Some points, one per row:
[-2.1  2.0  1.1  1.0 -0.1 -0.9 -2.9  1.4 -1.6 -0.8  3.0  0.1  0.6  1.2  1.3  0.4 -1.2 -1.4  1.6 -0.3  1.2 -1.2  2.1  2.6 -0.8 -0.3 -1.5 -0.4  0.7  0.7  0.3 -1.7]
[ 1.7 -1.4  1.0 -1.4 -0.8 -0.6 -0.7 -2.1 -0.7  1.1  1.6  1.0 -2.9  0.3  0.0  1.8 -1.5  1.9  0.5  0.1 -0.2  0.7  0.9 -0.2 -0.9  1.5  2.2 -1.8 -1.0  0.8 -0.7 -0.9]
[-0.7  0.4 -0.2  0.9 -0.5 -0.2 -1.3  0.5 -0.8 -1.6 -0.6  1.2  0.2  1.2  0.6 -0.2  0.0 -0.1 -1.0  0.2  1.3  0.2  0.5  0.1 -1.2  0.0  0.4  0.1  0.4  1.3  1.2  0.3]
[ 1.2 -2.4 -0.4  0.2  0.2 -1.8  0.3 -1.7 -0.7  0.7 -0.5  0.5 -0.9  1.6  0.7  1.4 -0.2  0.0  0.8  0.6 -0.1 -0.3  0.7  0.4  0.7  0.4  1.0 -0.3 -1.5  0.2  0.2 -0.1]
[-0.6  0.0  1.1 -0.9  0.4 -0.3 -0.6 -0.5 -0.2  0.2  0.2 -0.1  0.4  1.1 -0.2  1.1  0.0 -1.2 -0.4 -0.3 -0.2 -0.1  0.0  0.4  0.7  0.1  1.1 -0.2 -0.4 -0.1  0.3 -0.5]
[-0.8 -0.4 -0.3  0.1  0.5  0.0  0.1  0.0  1.0 -0.8  1.0  1.8 -1.2  1.5 -1.3 -0.7 -0.4 -0.7 -0.3  0.2 -0.5  0.2  0.7 -0.3  0.6 -0.6 -0.2 -0.6  1.3 -0.4 -0.2  0.6]
[ 1.2  0.3  1.8  0.5  0.0  0.8 -1.1 -0.6 -1.8 -1.2  0.2  0.0  0.4 -1.2 -1.1 -0.4  0.0  1.5  0.7 -0.7 -0.9  1.3  1.5  0.0  0.7  0.1  0.7 -0.6 -0.5  1.3  0.8 -0.7]
[-1.9  0.0 -1.2  2.3 -0.5  4.0  1.6  2.7  1.7 -1.1 -0.9 -1.9  1.8  0.5 -0.3 -1.5 -0.3 -0.3 -0.3 -1.0  0.6 -1.8 -2.2 -0.1  1.8 -0.9 -1.4  0.9  0.4 -1.0  1.3  0.4]
[-0.2  2.3  0.7  1.1  0.9  1.1 -2.4  0.8 -0.3 -0.7  1.7 -0.3  0.8  0.3  0.7 -1.8 -0.3  0.0  0.9  0.0  0.7 -0.5  0.9  1.1 -0.4 -0.2 -1.4  1.1  0.8  0.1  0.1  0.1]
[-1.3  1.7  1.0  0.9 -2.4 -1.0 -2.6  0.9 -1.2  0.2  1.1  1.8  0.1  2.3  0.9  0.0  1.0 -0.3 -1.3  0.4 -0.1  0.1  1.2  0.5 -2.3 -0.7  0.5 -1.0  1.3 -0.2  1.6  0.1]
[ 1.4  0.1  1.8  0.5 -0.7 -0.3  1.4 -0.4 -0.6 -1.3 -0.9  0.6  0.7  0.0  1.2 -0.6  0.4  1.1 -0.6  0.5 -1.0  1.7 -0.3 -1.3 -0.8 -0.1  1.7  1.1 -1.2 -0.1  1.2  0.4]
[-1.0 -0.9 -0.4  0.2 -1.1  0.0 -0.3  1.1  0.5 -0.2  0.2 -1.0  0.4  1.0 -0.4 -0.9  0.6 -1.8 -0.4  1.5 -0.3 -0.2  0.4  1.4 -0.3 -0.3 -0.2 -0.3  0.9 -0.6  0.4 -0.5]
[ 2.3 -2.2  0.3  0.2 -0.5  0.5  0.4 -1.5  0.0  0.8 -0.9  1.6 -2.2  0.6 -0.4  1.5 -1.7  0.7  1.4 -0.3 -1.9  0.2  1.1  1.3  0.6  2.4  2.6 -2.3 -2.3 -1.1 -0.3 -0.6]
[ 2.4  0.3  0.5 -1.2  0.4 -0.6  0.5 -0.3 -0.7 -1.4  0.0  0.9  0.1 -0.6  0.2  0.6 -1.4  2.7  0.4  0.0 -0.3  1.8  0.9 -0.6  0.0  1.0  1.0 -1.7 -2.0 -0.2  1.2 -1.2]
[ 1.5 -0.8  0.5  0.6  0.2 -0.3  1.6 -2.6  0.1 -0.9 -0.1  2.7 -1.8  0.0  0.3  1.5 -2.2  0.2  1.7 -0.5 -1.4  0.8 -0.4  0.5  0.5  2.0  1.7 -0.3 -1.1 -2.7 -0.7  1.0]
[-0.5  0.0 -1.4  1.1 -0.5  1.1  0.9 -0.3  0.9  1.0 -1.8 -0.2 -0.2  0.1 -0.4 -0.2  1.0 -0.4 -1.2  0.7 -0.3 -0.5 -0.7  0.7 -0.4 -0.9 -1.2  0.9  0.9 -0.4  0.1  1.0]
[ 1.0 -0.3 -1.3 -0.7  0.5  0.6  1.5  0.3  0.5  0.3  0.8  0.3 -1.2  1.1  1.0 -0.3 -1.9  0.8 -0.6  0.7  0.7 -1.2 -0.5  1.1 -1.2  1.8  0.5 -0.3 -0.9 -1.4 -0.9 -0.1]
[ 1.5 -1.6  0.6 -0.8 -0.5 -0.8  3.2 -1.0  0.0  1.1 -1.7 -1.1  0.4 -0.8  0.2  0.1  1.7  0.7 -0.1 -0.7 -0.9  0.8  0.0 -0.1 -0.1 -0.5  0.5  0.6 -0.3 -0.9  0.4 -0.2]
[-0.6  0.3 -1.1  0.1  0.7  1.5  0.3 -0.3 -0.2 -1.6 -1.0  0.3  0.7  0.3  0.0  0.2 -0.5 -0.3 -0.9 -0.8  0.7  0.6  0.1 -0.9  0.3 -0.5 -0.7 -1.0  0.2  1.6 -0.1 -0.3]
[ 0.2  0.6 -0.4  0.0  0.4  1.3 -1.6  2.2 -1.1 -0.3  2.4 -0.2 -0.1  0.7 -0.7  1.0 -1.9 -0.2  1.9  0.1  2.1 -0.8  0.0  1.2  0.3 -0.1 -0.5 -1.6 -0.9 -0.1  0.1  0.1]
[-1.9  2.6  0.7  0.6  0.5  0.6 -2.1  0.5 -1.0 -1.6  0.9 -2.3  1.9  0.9  2.1 -1.7  2.0 -1.4 -0.2 -0.1  0.8 -0.5  0.7  0.8 -1.4 -2.9 -1.2  1.5  1.2  0.6  0.3 -0.2]
[ 0.2  0.7 -0.6 -1.3  0.7  0.6  0.5  0.7  0.0 -0.1  0.0 -0.4  0.5 -0.8 -0.3 -1.1 -0.7  0.6 -0.9 -0.1  0.3  0.0 -0.1  0.2 -0.2  0.3 -0.3 -0.9  0.1  0.0  0.0  0.6]
[ 0.1  0.5  2.2 -0.7 -0.1 -1.1 -1.0  0.3 -0.9 -0.9  0.0  0.4  0.3 -0.4 -0.5  0.2 -0.4  1.0 -0.2 -0.2  0.1  2.2  0.6 -1.3  0.9  1.1  1.2 -0.8 -0.2  0.5  0.7 -0.5]
[ 0.6 -0.4  2.0 -2.6 -1.5 -0.3  0.9  0.5 -2.2 -1.8 -0.2  0.4  0.9  1.1  0.2 -1.1  0.1  1.3  0.8  0.6 -0.3  0.7  0.3 -2.7  0.2 -1.5  0.4 -1.0  0.0  0.7  0.7 -1.5]
[-0.6  1.0 -1.3  1.5  0.2  2.7  1.2  1.3  1.3 -0.8 -1.3 -1.7  2.1 -0.7 -0.7 -0.1 -0.2  0.1  0.1 -0.7  0.1 -0.1 -2.1  0.9  0.8 -0.8 -1.3  1.7 -0.8 -0.9  0.9  0.0]
[ 0.5 -1.0  0.2  1.3 -0.3 -0.4 -0.9 -0.8  1.4  0.9  0.2 -1.1  0.0 -0.1  0.9 -0.2  0.2 -0.8  1.5 -1.2 -1.3 -0.8  0.4  0.8  1.4  0.0  0.2 -0.4 -0.4 -0.8 -1.5 -0.4]
[-2.8 -0.6  0.2  0.5 -1.0  0.4 -1.0  2.2 -0.3 -0.1 -1.2 -0.8  1.1  0.4  0.5 -0.5  1.0  0.2  0.2 -0.8  0.5 -0.6 -0.5  1.1 -0.4 -0.8 -1.3  0.5 -0.6  1.0  0.6 -1.1]
[ 0.2 -0.9 -0.4  1.1 -0.5  0.0  1.3  0.6  1.2 -1.3 -1.9  0.1  0.5 -0.3  0.6 -0.3 -0.1  1.2 -0.6 -0.4  0.1 -0.3 -1.1 -0.8  0.7  1.1  0.2  1.4 -2.2 -0.6  0.2  0.2]
Then 12 other points, each followed by its number:
[-0.8  1.6  0.9  1.0 -0.3  1.4 -0.1  0.1  0.3 -1.3 -1.0  1.0  0.9 -2.1 -1.3 -2.3  0.9  1.9 -1.6 -1.4 -1.0  1.2  0.0 -1.2 -1.6 -0.1  0.1  1.6  2.0  0.8  0.8 -0.2] 0
[ 0.8 -1.3 -1.0  0.1  0.4 -1.5  2.1 -1.3 -0.1  0.0 -0.6  1.0  0.5 -0.7  0.2 -0.3  0.5  1.5 -0.7  0.9 -0.2 -0.6  0.2 -2.4  0.6 -0.4 -0.7 -0.6 -0.4 -0.6  0.3 -1.5] 1
[ 1.4  2.6  1.3 -0.8  1.1  0.8 -1.0  0.1 -0.9 -1.0 -0.6 -0.8  0.7 -1.1 -0.2  0.6  0.8  2.1 -1.2 -1.6 -0.2  0.5  0.2 -1.0 -0.2  0.8  0.1  0.2 -0.6  0.3  0.8 -0.5] 2
[ 0.7 -2.2 -0.5 -1.1  0.1 -0.3  1.5  0.3 -0.4 -1.2 -0.9  0.7 -0.4  0.4 -2.1 -0.3 -0.9  0.8  0.3  0.7 -0.1  0.6 -1.1 -2.5 -0.1  0.3  0.6 -0.5 -0.7  0.4  0.7  0.6] 3
[-2.2  1.6  1.2  0.0 -1.0 -0.3 -1.6  2.0 -0.7  0.0  0.3  0.7  2.1  0.5 -0.1 -1.6  1.5  0.0 -1.1 -0.3  0.3  1.0  0.8 -0.1 -0.6 -2.0 -1.3  0.3  1.4  1.7  1.4 -0.9] 4
[-0.6 -1.4 -2.0  2.6  1.3  2.9  2.6  0.6  1.5 -0.1 -0.8 -3.2  1.6  0.0 -1.1 -0.5  1.4 -1.8 -0.3 -0.2 -0.2 -1.4 -1.9 -0.9  2.3 -0.3 -2.9  2.2 -0.7  0.7 -0.1 -0.4] 5
[-0.8 -1.3 -3.1  2.7  0.0  1.4  0.8  1.2  3.2  2.0  0.0 -0.3 -1.3  0.2  0.3 -0.5 -1.3 -2.5  0.5 -1.2  0.1 -1.7 -0.5  2.5  0.2  1.2  0.5  0.9  0.8 -2.2 -1.6  1.2] 6
[-0.2 -0.4 -1.1 -2.1  0.5 -0.5  4.0 -1.7  0.6  1.9 -1.2  0.9  0.4 -2.5 -0.8  0.0  1.5  0.4 -1.6  0.7 -0.8  0.5 -0.8 -2.7 -0.8 -0.3 -0.9  0.0  1.2  1.2  1.2 -1.1] 7
[ 0.7 -0.8 -0.5  0.9  0.3  0.3  0.4 -0.7 -0.3  0.4 -0.1  0.4 -0.5 -1.1  1.0  0.0  0.4 -0.7 -0.9  0.2 -0.6 -0.1  0.6  0.0  0.2  0.3 -0.1  0.9 -0.6 -0.2 -0.1 -0.7] 8
[ 2.1 -2.1 -1.3 -0.1 -0.4 -0.3  2.4 -0.7  0.2  0.8 -0.8  0.7 -1.6 -1.2 -0.3  0.5  0.9  0.8  0.0  0.5 -2.3 -0.2  0.2  0.1  0.8  0.4  1.0 -0.9 -0.3 -1.0 -1.0  0.4] 9
[-1.3  0.8  0.7 -0.8 -1.0 -0.1 -0.9  2.0 -0.9 -2.7  0.9  0.8  0.2  1.1  0.4 -1.4 -0.3 -0.3 -0.4  1.3 -1.0  0.6 -0.4 -1.9 -1.3 -1.3 -0.8 -1.2  0.1  0.7  1.0  0.5] 10
[ 1.3 -0.7  1.5  0.4 -0.7  0.6  0.6  0.2  0.4 -0.5 -1.9 -0.5  0.3 -0.3 -1.7  0.5  0.0  0.0  0.7 -0.7 -1.2  0.4  0.8 -1.2  1.8  0.6  0.2  0.8 -0.9  0.4  0.8 -0.7] 11
Which two of these numbered points are nearest to each point below, looking only along the 6 directions in which the first points spread most? Their numbers follow each, nearest first.
[-3.4  2.5  1.5  2.4 -0.5 -0.4 -2.8  2.6 -0.3 -1.8 -1.5 -0.4  2.1  0.5  0.5 -0.8  1.2  0.0 -0.1 -0.8  1.5  0.5 -0.1  0.3 -0.3 -2.0 -1.4  0.0  0.8  1.1  1.2 -0.7] > 4 10
[ 0.0  1.0 -0.8  0.1  0.3 -0.3 -0.1 -1.8  0.2 -0.3  1.0  0.8 -1.1 -0.2  0.7  0.3 -1.2 -0.6  0.5 -0.4 -0.3 -0.4  1.4  0.7 -0.6  0.5  0.4  1.9 -1.5  0.7 -1.6 -0.2] > 8 11
[-2.1 -0.2  0.9  0.7 -0.8 -0.2 -0.5  0.1  0.1 -0.9 -0.1  0.7  0.5 -0.4  0.3 -0.2 -0.7  0.1 -0.2 -1.0  0.1 -0.4 -0.2  1.9 -0.4  0.4 -0.6  0.9 -0.5 -0.4  0.7 -0.5] > 8 2
[-3.6  2.4  0.6  3.1 -0.9  0.2 -4.1  2.5  0.0 -1.8 -0.6 -1.2  0.5  0.4 -1.1 -1.1  1.6 -0.2 -0.4 -0.5  0.7  0.4  0.4  1.2 -1.6 -1.3 -0.7  2.4  0.8  1.9  0.2  0.5] > 4 10
[ 0.2 -1.3 -1.9  1.2  1.3  2.5  2.5 -1.2  2.3  0.9 -1.6 -1.9  1.6 -1.8 -0.3 -1.0  1.1  0.3 -0.3 -1.2 -0.7 -0.4 -1.2  0.0  0.8 -0.2 -0.5  0.6  1.1 -1.3 -0.8  0.1] > 5 11
[ 0.6  0.4  1.4 -0.3 -0.9  1.1 -0.7  1.1 -0.7 -1.0 -1.0 -0.9  1.0  0.0 -0.1 -0.3 -1.2  1.4 -0.1  0.1  0.1  2.0 -0.3 -0.2  0.1 -0.7  1.2  0.2 -1.7 -0.5  0.0  0.1] > 2 11
[-0.1 -2.4 -3.3  0.9  0.0  1.6  2.1  0.1  3.6  1.4 -1.2 -2.0  0.8 -0.1 -0.5 -0.7  0.9 -1.5  0.5  0.1  1.0 -1.7 -2.6  1.0  0.2 -0.6 -2.1  1.1  1.9 -1.0 -1.5  1.5] > 5 6
[-1.0  2.4  0.7  0.0  0.1  1.2 -0.2 -0.1 -0.6 -0.6 -0.3 -0.1  0.8 -0.3  0.1  0.3  1.0  0.2 -2.0 -0.4 -0.3  1.1 -0.2 -1.5 -1.5 -0.3  1.4  0.8  0.3  0.7  1.1  0.7] > 0 10
[ 0.2 -0.2 -0.4  0.2  0.1  0.3 -0.3 -1.8  0.0  0.7  0.8  0.8 -1.2 -0.7  0.2  0.8 -0.3 -0.9 -0.5 -0.2 -0.6  0.3  1.6 -0.3 -1.0  0.2  0.9  1.3  0.7  1.2 -1.6  0.7] > 8 1
[ 1.3  0.5  1.2 -0.4  0.5  0.5  0.2  0.3 -0.8 -0.6 -0.4 -0.3  0.3 -1.3 -0.2  0.4 -1.3  2.0 -0.2  1.0  0.1  1.4  0.6 -1.3  0.3  0.8  0.4 -0.1 -0.8  0.5  0.2 -0.2] > 2 11
[-1.5  0.9  0.8 -1.4  0.3  0.0 -0.7  1.2 -1.1 -1.4  0.8  0.2  1.0 -0.1  0.3 -0.7 -1.2  0.0 -0.7  0.0  0.9 -0.1 -0.1 -1.4 -0.6 -0.6 -2.3 -1.0 -1.1  1.2  0.7 -1.3] > 10 4
[ 0.5  0.6  0.3 -0.3  0.0  0.4  0.3 -1.8 -1.5 -0.8 -1.4 -0.6  1.0 -2.7 -2.1 -2.4  2.8  2.4 -2.7 -0.2 -1.2  3.0  1.6 -2.1  0.2 -1.5  0.2  0.2  1.4  1.9  1.0 -0.3] > 0 2
[ 0.7 -0.8 -2.0  1.5 -0.4  1.2 -0.1  0.9  1.6  0.7  0.1 -0.8 -1.0  2.4 -0.5  0.0 -0.7 -2.1  1.3  0.0 -0.8 -1.9 -1.2  0.6  1.9 -0.3 -0.6 -0.7 -0.6 -0.8  0.1  0.5] > 6 8
[-0.4 -0.7 -1.1  0.0  0.4 -0.4  0.8  0.7  1.3  0.2 -0.1  0.6 -0.3 -0.6  0.8  0.2  0.3  0.2 -0.7  0.3 -0.4  0.2  0.3  0.2 -0.5  0.4 -0.8  1.1 -0.9 -0.4 -0.7 -0.1] > 8 1
[-0.4  0.0  1.0 -0.2  0.1  2.1  0.0 -0.1  1.5 -1.0 -1.0 -1.7  1.2 -1.4 -0.4  0.0  3.4  1.0 -0.5  0.1 -0.2  0.6 -1.5 -1.4  0.6 -1.6 -2.4  0.9  0.8 -0.5  1.1 -0.4] > 0 11
[-2.2  0.5 -1.6  1.6  1.0  0.2 -0.7  0.8  1.6  1.2  1.0 -0.8  0.0  0.9  0.4  0.5  0.0 -3.9 -0.8 -1.1  0.5 -0.8  0.4  1.3 -0.1 -0.5 -1.5  2.0  1.9 -0.6 -0.8  1.6] > 6 8
[ 0.7 -1.2  0.1 -0.1 -0.7  0.8  1.2  0.4 -0.2 -0.4 -0.9 -0.3  0.1  0.1 -0.4 -0.7  0.8  0.2  0.3  0.4 -0.2  0.0  0.1 -1.4 -0.2 -0.6  0.6  0.3  0.9  0.3 -0.5  0.7] > 1 8
[ 0.3  1.7  1.3 -1.4  0.9 -0.3 -1.0  0.1 -1.2 -0.6  1.9  0.0  0.2 -0.5 -1.6 -0.7  0.2  0.0  1.7 -0.1 -0.9  0.0  1.3 -0.6  0.5  0.1  0.0  0.1  0.1  0.5  0.1 -0.6] > 2 8
[ 2.7 -2.9  0.7  0.2  0.3  0.9  1.6 -2.1  0.2  1.6 -0.9  0.0 -1.5 -0.6 -0.5  0.1 -0.6  0.3  0.2 -0.1 -0.6  0.1 -0.4 -0.5  1.1  1.4  1.4  1.9 -1.7 -0.8 -0.6  0.5] > 9 11
[ 0.0 -1.0 -0.7 -0.2  0.2  0.6  0.3  1.0  1.4  0.4 -1.9 -1.3  0.6 -1.7  0.7 -0.2  0.4  0.4  0.1 -1.3  0.0  0.0 -0.4  0.0  2.5 -1.9  0.3 -1.9 -0.6  0.1 -1.1 -1.6] > 11 1
Now 12 new points, numbered from 0 again:
[ 0.7  0.9  0.1  0.3  0.5  1.3  0.5  0.5 -0.9  0.3 -0.7 -0.4  1.1 -1.9 -0.5  0.5 -1.0  1.9  0.3  0.2  1.1  0.1 -0.7 -1.4  0.5  0.1 -0.8 -0.8 -0.2  1.5  1.6 -0.9] 0
[-3.1  3.4 -2.0  3.7  0.3  1.5 -1.8  2.7  1.5  0.3  2.5 -0.7  0.4  1.4  0.6 -1.1  0.0 -4.6  0.0 -1.0  1.3 -3.2 -0.7  3.1 -1.8 -1.8 -2.4  2.3  3.3 -0.5 -1.6  1.9] 1
[ 2.2 -2.1  0.0  1.4  0.8 -1.1  0.6 -1.4  2.3  1.1  0.4  1.7 -1.8 -1.0  1.2  0.3 -0.6 -0.3  0.1  0.6  0.6  0.0 -1.3  0.0  0.7  2.1 -0.1 -0.4 -0.4 -1.2 -1.6  0.4] 2
[-1.8  2.3 -1.3  0.1  0.4  1.8 -0.2  1.9 -0.4  0.9  1.3 -0.2  1.2 -0.1 -0.6 -0.8  0.6 -1.4 -0.7  0.7  0.6 -0.6 -0.9  0.3 -0.7 -0.8 -1.9  0.4  2.2  0.0 -0.2 -0.9] 3
[ 0.7 -0.7  0.9 -0.3 -1.0 -1.0  1.1 -1.1  0.3  0.9  0.0  0.3 -1.0  0.0  0.1  0.8  0.2  0.8 -0.5  0.9 -0.7  0.6  0.0  1.2 -0.5  0.1  1.0  0.7 -0.7 -1.1 -1.2  0.7] 4
[-0.1  1.3  0.9 -0.1 -0.1 -1.3 -1.4 -0.1 -0.6  0.3  0.7 -0.3  0.4 -0.3  0.0  0.8  0.0 -0.7  0.1  1.1  0.8 -0.9 -0.3  0.8 -0.4  0.2  0.0  0.0  1.0 -0.3 -1.1  0.6] 5
[-0.2 -0.1  1.2 -1.0  0.4 -1.0 -0.8 -0.3 -0.3 -0.2  2.4  1.0 -1.3  1.9  1.0  0.8 -0.1 -1.9  1.1  0.2  0.6 -0.1  0.5  0.6 -0.6 -1.5 -0.2  0.3  1.5 -0.3 -0.2  0.3] 6
[ 0.9 -2.5 -1.1  0.1 -0.5  0.6  1.0 -2.5 -0.5  1.0 -0.9 -0.5 -0.2  0.0  0.0  1.0  0.8  0.7 -0.3  0.0 -0.7  0.0 -0.4 -0.9 -0.3  0.7  1.5  0.4 -0.3  0.4 -0.8  0.1] 7
[-0.5  1.1 -1.3  0.3  1.4  0.4 -0.6  1.9  0.8  1.2  2.1 -0.9  1.8 -1.3 -0.5  0.7 -0.7 -0.4 -0.2  0.7  1.3 -1.0 -1.3  0.1 -0.3 -0.4 -2.3 -0.8  1.9  0.3  0.1  0.5] 8
[-0.1 -1.3 -1.9 -1.3 -0.6  1.5  1.8 -0.3  2.0  1.3 -1.8  0.1 -0.2 -2.1 -0.7 -0.6  1.5  0.3 -1.6 -1.7 -0.7 -0.3 -1.5 -0.5  0.5  0.0  0.0  1.0  0.9  0.5 -0.4 -0.2] 9
[ 0.3  0.5  0.4 -0.9 -0.3 -0.9  0.2 -0.3 -1.8  0.1  0.9  2.3 -0.3  0.3  0.4 -0.3 -0.6  0.7 -0.3  0.5 -1.1  0.8  1.3 -0.6 -1.5 -0.1  1.5 -0.3 -0.1  0.2  0.4 -0.3] 10
[-1.4  0.1 -1.1 -0.2 -0.9 -0.7 -0.8  1.4  0.0  0.6  1.0 -0.1 -0.2  2.3  0.4  0.1 -0.2 -2.8 -0.4  0.0  0.6 -0.7  0.3  0.5  0.6 -0.6 -1.2 -0.3 -0.6 -0.2  1.1  0.1] 11
The same question for these:
[-0.1  0.0  0.0 -2.1  0.7 -0.5  1.7  2.1 -0.7  0.3 -0.2 -1.3  1.6 -1.1 -0.4  0.9 -0.3  1.0 -0.2  0.9  0.4  0.7 -0.2 -1.5  0.5 -0.7 -1.7 -0.3 -0.4  0.6  1.6 -0.5] > 0 9
[-2.2 -0.4  0.7 -0.2 -0.4 -0.4 -1.5  2.3 -0.3  0.0  2.5  0.0 -0.1  3.5  0.5  0.3 -1.7 -3.7  0.9  1.2  0.0 -0.2 -0.7  0.8  0.3 -0.7 -0.5 -1.1 -0.5 -0.2  1.5  0.4] > 11 6
[-0.6  1.2  0.7  0.8  0.6  0.5 -1.1  0.0  0.3  0.4  1.3 -0.2 -0.3  1.0  0.0 -0.4 -0.3 -0.4  0.2 -0.1  0.6 -0.3  0.5 -0.1  0.8 -0.8  0.9  0.0  0.9 -0.2  0.0  0.3] > 5 6
[ 0.1 -0.3 -2.0  1.3  0.9  2.6  0.4  2.0  1.3  0.6  1.7 -1.9  0.9 -1.2 -0.3  0.9 -1.4 -0.2  1.2  0.1 -0.3 -2.1 -1.7  1.5  0.9  1.8 -1.8  0.8 -0.9 -0.7 -1.9  1.5] > 8 3
[ 1.1 -3.2 -0.3 -0.5  0.3  1.5  1.2 -1.0 -0.2  0.9 -1.6 -1.2 -0.2 -0.2 -1.8  0.0 -1.4  1.8  0.6  0.1 -1.0 -0.9 -0.7 -0.2  0.5  0.8  1.4 -1.1 -0.9  0.0  0.0 -0.7] > 7 9
[ 0.9  1.2  0.5 -1.1  1.0 -1.8 -0.6  0.0 -1.6  0.1  0.6  1.4  0.7  1.0  2.6  0.8  0.8 -0.6 -0.8  0.8  1.3  0.8  0.8 -1.0 -1.4 -0.1  0.9 -0.3 -1.0  0.8 -0.6  0.6] > 10 5
[-0.1 -1.8 -0.4 -0.9 -1.0  0.8  2.8 -1.0  0.5  0.0 -1.2 -1.0  1.1  0.0 -0.7 -0.8  0.5  0.8 -1.1 -0.2 -0.5 -0.8 -0.4 -0.8  1.0 -2.1  0.6  1.1 -0.6 -0.7  0.5 -0.1] > 9 7
[ 1.1 -1.0 -3.0  0.3  1.0  1.1  2.4 -1.1  1.0  0.3  0.9  0.1 -0.9 -0.4  0.7  0.6 -0.8 -0.2  0.6 -0.9  0.9 -1.3 -1.3  0.8  0.7  1.9  0.4  0.9 -0.2 -0.1 -2.4  0.7] > 2 4
[-0.2 -0.3  0.9 -1.4  0.4  0.0  0.6 -0.4 -0.6  0.1 -0.1 -0.3  0.6 -2.3 -0.4 -0.3  0.6  1.3  0.1 -0.1 -0.1  1.5  0.7 -2.3  1.1 -0.2 -0.8 -0.6 -0.3  1.4  0.9 -0.5] > 0 10
[ 1.1 -0.9 -1.0  0.5 -0.6  1.5  0.0 -0.9  1.8  0.1 -0.1  0.4 -1.7 -0.1  0.9 -0.4 -1.8 -0.8 -0.3 -0.1 -1.7 -0.9 -0.3  1.0  1.0  2.3  0.8 -0.3 -1.2 -0.7 -0.5  0.7] > 2 4
[ 1.2 -1.2  0.2 -1.1 -1.4 -1.0  0.3 -0.9 -1.6 -0.9 -1.9  2.1 -0.2  0.5 -0.8 -0.2  1.4  2.6 -0.3 -0.9 -0.1  2.0  2.1  0.3 -1.3  0.7  2.7 -2.3  1.2 -0.8  2.2 -0.9] > 10 4
[ 0.7 -0.9  1.2 -1.1 -0.6  0.1  1.0  1.4 -0.3 -0.3 -0.3  0.2  2.0 -0.4  0.2  0.1 -0.3  1.5  0.7  0.4 -0.5  0.2 -0.7 -0.8  0.2 -1.2  0.1 -1.2 -0.9 -1.4  0.2 -2.0] > 0 7
[-2.4  0.9  0.4  0.2 -0.3 -2.4 -2.1  1.1 -0.9  0.3  2.1  1.6  0.6  0.2  0.7  0.0  0.0 -0.9 -0.2  1.4  1.0  0.8  2.0  0.5 -1.9 -0.1  1.1  0.8  0.3  1.0 -0.3  0.5] > 6 5
[-0.1 -2.3 -0.2 -0.9 -0.2 -0.9  1.3 -0.1  1.1  0.4 -1.0 -0.1  0.2  0.6 -0.7 -0.3 -0.5  0.9 -0.3 -0.2 -1.6  0.2 -1.7  0.1  0.3  0.7  1.0 -1.2  0.2 -0.6  0.6  0.4] > 7 4
[-0.5  0.3 -0.8  0.5 -0.7 -1.9 -0.3  0.2 -0.2  0.9 -0.1  2.6  0.4  0.7  0.2 -0.2 -0.2 -0.4  0.5  0.0 -0.9  0.3  1.4  0.7 -2.1 -0.4  0.7  0.1  0.7  0.1 -0.5  0.1] > 6 5
[ 2.1  1.1 -0.3 -2.3  1.2 -0.4  2.0 -2.8  0.2  0.4 -0.2  1.2 -0.2 -2.1 -0.5  0.3  1.0  0.6 -1.4 -1.0 -0.2  0.8  1.0 -0.4 -1.2  1.3  1.0  1.9  0.5  0.7 -0.8  1.0] > 4 7
[ 0.8  2.0  0.4 -0.3  1.0  0.3  0.1 -1.0 -0.2 -1.3 -0.2 -2.0  0.2 -2.0  1.1 -1.5  1.1  1.8 -1.1 -0.6 -0.2  1.1  0.5 -0.8  0.1 -0.2 -1.2  0.6  0.1  0.7  0.5 -0.1] > 0 5
[ 1.7 -0.8 -0.9 -0.4  0.7 -0.7  2.3 -2.8  0.5  1.7 -0.2  0.3 -1.1 -1.0  0.2  0.8 -1.1 -0.1 -0.7 -1.1 -0.4 -0.7  0.6  0.9  0.5  0.6  0.6  2.0 -0.5 -0.9 -1.3  0.4] > 2 4
[ 0.1 -0.4  0.4  0.1 -0.1  0.1  1.1  1.2  1.0  0.1 -0.7  1.9  0.0  0.9 -0.4 -1.6  0.7  1.1  0.6 -0.1 -0.5  0.3 -0.1 -0.1 -0.2 -0.2  0.6 -0.2  0.5 -1.1 -0.4  0.6] > 4 7
[-0.7  2.7  0.6  0.1 -0.6  0.7 -3.0  2.6 -0.9 -1.4  0.3 -1.8 -0.1  1.2 -0.1  0.8 -1.7 -1.3 -1.1 -0.4  2.5 -1.6 -0.5  2.2  0.0  0.9 -2.6 -0.9 -0.6  1.1  0.6  0.6] > 8 3
